The rows below come in pairs that one turn or mirror swaps. Which row does each named row swap with?
The rows were stretched afterwards, more along some directions than others.
Nekag: [-132, 86, -81, -157, -142, 117, 268, -7, 179, 147, -97, -86, 138, -20, 278, 19, 94, -151, -85, 44]
bibaf: [-199, -102, -12, -39, 103, 114, -112, 37, -227, 227, 1, 104, -281, -18, -124, 149, 244, 222, 29, -7]
Fabu: [149, 69, -147, -38, -94, -37, -209, 64, 95, 41, -12, 269, -55, -89, 27, 153, 32, -62, -119, -166]
lopu: [161, -29, 170, 252, -87, -115, -104, 263, 107, -42, -88, -31, 79, 41, -22, 220, 41, -116, -66, -37]
remat: [-153, 85, -80, -176, -136, 83, 262, -29, 210, 166, -111, -108, 135, -18, 327, 47, 113, -121, -79, 23]
Zet: [-47, -89, -309, 10, -125, 185, -18, 66, 185, 313, 121, 99, -230, 113, 137, 132, 251, 85, 33, -255]
dap: [305, 106, -271, -114, -26, 18, 117, 62, 22, 256, 184, 80, -241, -156, 28, 147, -77, 34, -68, -257]
Kud: [-91, -197, -96, 44, -220, 159, -13, 201, -22, 38, 35, 297, 108, 50, -18, -25, 198, 106, -25, -191]
natod: [190, 78, -225, -71, -69, 156, -19, 33, 247, 295, 129, 82, -173, -27, 30, 148, 77, 144, 9, -261]
zan: [136, -114, -17, 231, 24, 157, -176, 188, -105, -89, -121, -31, -104, -148, -133, 141, 205, -47, -119, -87]
Rok: [-112, 67, -102, -131, -107, 208, 259, -13, 225, 187, -92, -116, 80, -36, 326, 33, 172, -100, -93, 18]
Bebip: [-79, -16, -51, -207, 137, 104, -53, -24, -35, 162, 57, 47, -293, -256, 46, 33, 50, 81, -64, 86]
vezug: [-84, -21, -56, -145, 224, 103, -19, -89, -164, 250, 50, 22, -370, -124, -39, 184, 234, 148, 56, 124]
dogu: [32, -21, -215, -48, 32, 117, 216, 134, -87, -17, -123, 63, -222, -36, -23, 25, -1, -40, 110, 127]
dilat: [-49, -241, -178, 133, 106, 228, 250, 17, 139, 75, -2, -265, -318, 92, 232, 70, 208, 57, 153, 75]
vun: [-137, 82, -122, -160, -111, 171, 221, -62, 305, 181, -157, -109, 67, 18, 361, 69, 207, -109, -8, 43]
nuse: [-292, -124, -80, -166, 52, 203, -122, -52, 48, 275, 4, 169, -246, -95, 78, 94, 296, 246, 37, 34]
Ligo: [-37, 30, -37, -201, 28, -202, 140, -102, 21, 15, -82, 68, -57, -93, 140, -18, -95, -149, 116, 116]
fupi: [-45, 104, -61, 37, -125, -104, -93, 45, -50, 96, -200, 145, -33, -31, -28, 192, 39, -19, -39, -144]
Dalal: [-116, 41, -120, -155, -94, 150, 264, -22, 280, 166, -101, -104, 71, -17, 332, 75, 143, -129, -37, 58]
Zun: [-344, -124, -135, -1, -37, 358, -111, -61, 129, 87, -274, -20, -67, -30, 177, 5, 475, 16, -56, 77]
Numum: [-70, 15, -386, -61, -269, 270, 143, 225, 119, 206, 7, 200, -44, 244, 197, 95, 191, -44, 57, -240]
mudo: [186, 39, 121, 155, -113, -202, -23, 225, 150, 13, -59, -32, 116, 52, 14, 242, 29, -132, -60, -39]
nodo: [74, 66, -220, -91, 68, -19, 6, 106, 88, 8, -22, 295, 14, -41, -187, 189, 8, 9, 145, -9]
butir: [132, 91, -398, -172, -79, 227, 172, 21, 129, 249, 185, 56, -270, -128, 209, 55, 95, 62, -26, -188]
Dunop: [-51, 81, -309, -139, 53, 174, 63, 34, 59, 123, -25, 99, 64, 10, 90, -34, 290, -66, -26, -31]
ged: [24, 105, -79, -174, 53, 213, -112, -94, 76, 2, -57, 200, -92, -385, 101, 107, 176, 111, -22, 42]
gugad: [-362, -2, -256, -133, -227, 188, 45, 99, -56, 6, -24, 272, 137, 12, 29, -115, 115, -79, -76, -141]
Varad: [183, -16, 127, 206, -85, -130, -39, 285, 115, 19, -50, -36, 38, 27, 14, 234, 67, -129, -84, -5]
nat: [-66, 83, -94, -137, -60, 182, 218, -55, 236, 127, -107, -97, 75, -69, 317, 39, 131, -104, -62, 43]
rebo: [-103, -172, 91, 37, 13, 75, -134, 179, -27, -74, -138, 170, -115, 32, 8, -75, 392, -61, -28, 113]
Dulom: [71, 96, 59, -47, 167, 77, -165, -78, -202, -30, -67, 36, -111, -277, -39, -12, 15, 85, -163, -36]
litem: [10, -24, -281, 20, -187, 241, 72, 110, 46, 227, 211, -1, -229, 20, 154, 70, 193, 34, -46, -293]
dased: [185, 19, 170, 175, -99, -134, -73, 253, -8, -49, -63, -45, 69, -7, -24, 191, 42, -167, -113, -48]
Med: [97, 35, -351, -61, -60, 178, 123, 86, 141, 280, 192, 6, -225, 47, 91, 36, 56, 9, 56, -234]
Vel: [96, 43, 11, 17, -101, 217, -59, 145, 147, 140, -52, 112, -20, -110, 25, -106, 304, -110, -195, -68]
Nivi: [-137, -127, -126, -126, 77, 319, -156, -62, 94, 114, -44, 242, -110, -142, 23, 192, 202, 196, 66, -88]
fuzi: [-84, -136, -228, -23, -110, 261, 332, 135, 29, 134, -105, -33, -93, 143, 153, -63, 206, -95, 45, -219]
Zil: [32, -176, 137, 277, -8, 124, -70, 78, -260, 43, 32, -110, -147, 143, -101, 43, 343, 97, -114, -127]
teg: [152, 6, 96, 170, -152, -137, 5, 278, 176, -6, -55, -13, 128, 70, 14, 203, 16, -160, -35, -13]
foz: [-174, -106, -58, -141, 203, 209, -58, -1, -142, 183, 110, 57, -303, -142, -42, 17, 181, 130, 55, 95]
Kiv: [-184, -106, -119, 82, -265, 404, -29, 186, -91, -22, -52, 199, -2, 99, -25, -122, 324, 99, -28, -157]
Fetid: [-44, -134, -59, -135, 230, 188, -50, -43, -238, 193, 125, 76, -362, -226, -42, 114, 203, 147, -34, 28]
Zop: [125, -10, 144, 181, -163, -116, -92, 263, 69, 0, -49, 8, 120, 60, -21, 193, 101, -154, -138, -74]
kivu: [118, 4, -168, 75, 105, 145, -95, -7, 370, 63, -101, 13, -144, -42, 110, 190, 65, 184, 182, -72]
Figo: [-105, -81, -273, -152, -22, -75, 293, 43, 64, 178, -143, 151, -50, 80, 99, 79, -34, -19, 132, 40]
Turo: [-377, -276, -228, 122, 16, 174, 91, 279, -98, 36, -98, -41, 1, 152, 13, 29, 166, -59, 103, -71]
vureb: [-164, -192, -48, 5, 81, 237, 139, 198, 173, 105, -139, -59, -194, -149, 114, -30, 124, -108, 34, 139]
zodi: [2, -62, 36, 34, -137, -21, -27, 14, 55, 55, -18, 134, 77, 93, -22, 51, 84, 33, 137, -205]
loso: [-77, -36, -150, -177, 36, 256, 44, 161, -200, 65, 27, 218, -155, -65, 46, 81, 176, 6, 7, 34]

fuzi is swapped with rebo
dogu is swapped with Kiv
Fetid is swapped with Zet
Nekag is swapped with teg
vezug is swapped with litem
ged is swapped with fupi
natod is swapped with Bebip
butir is swapped with bibaf

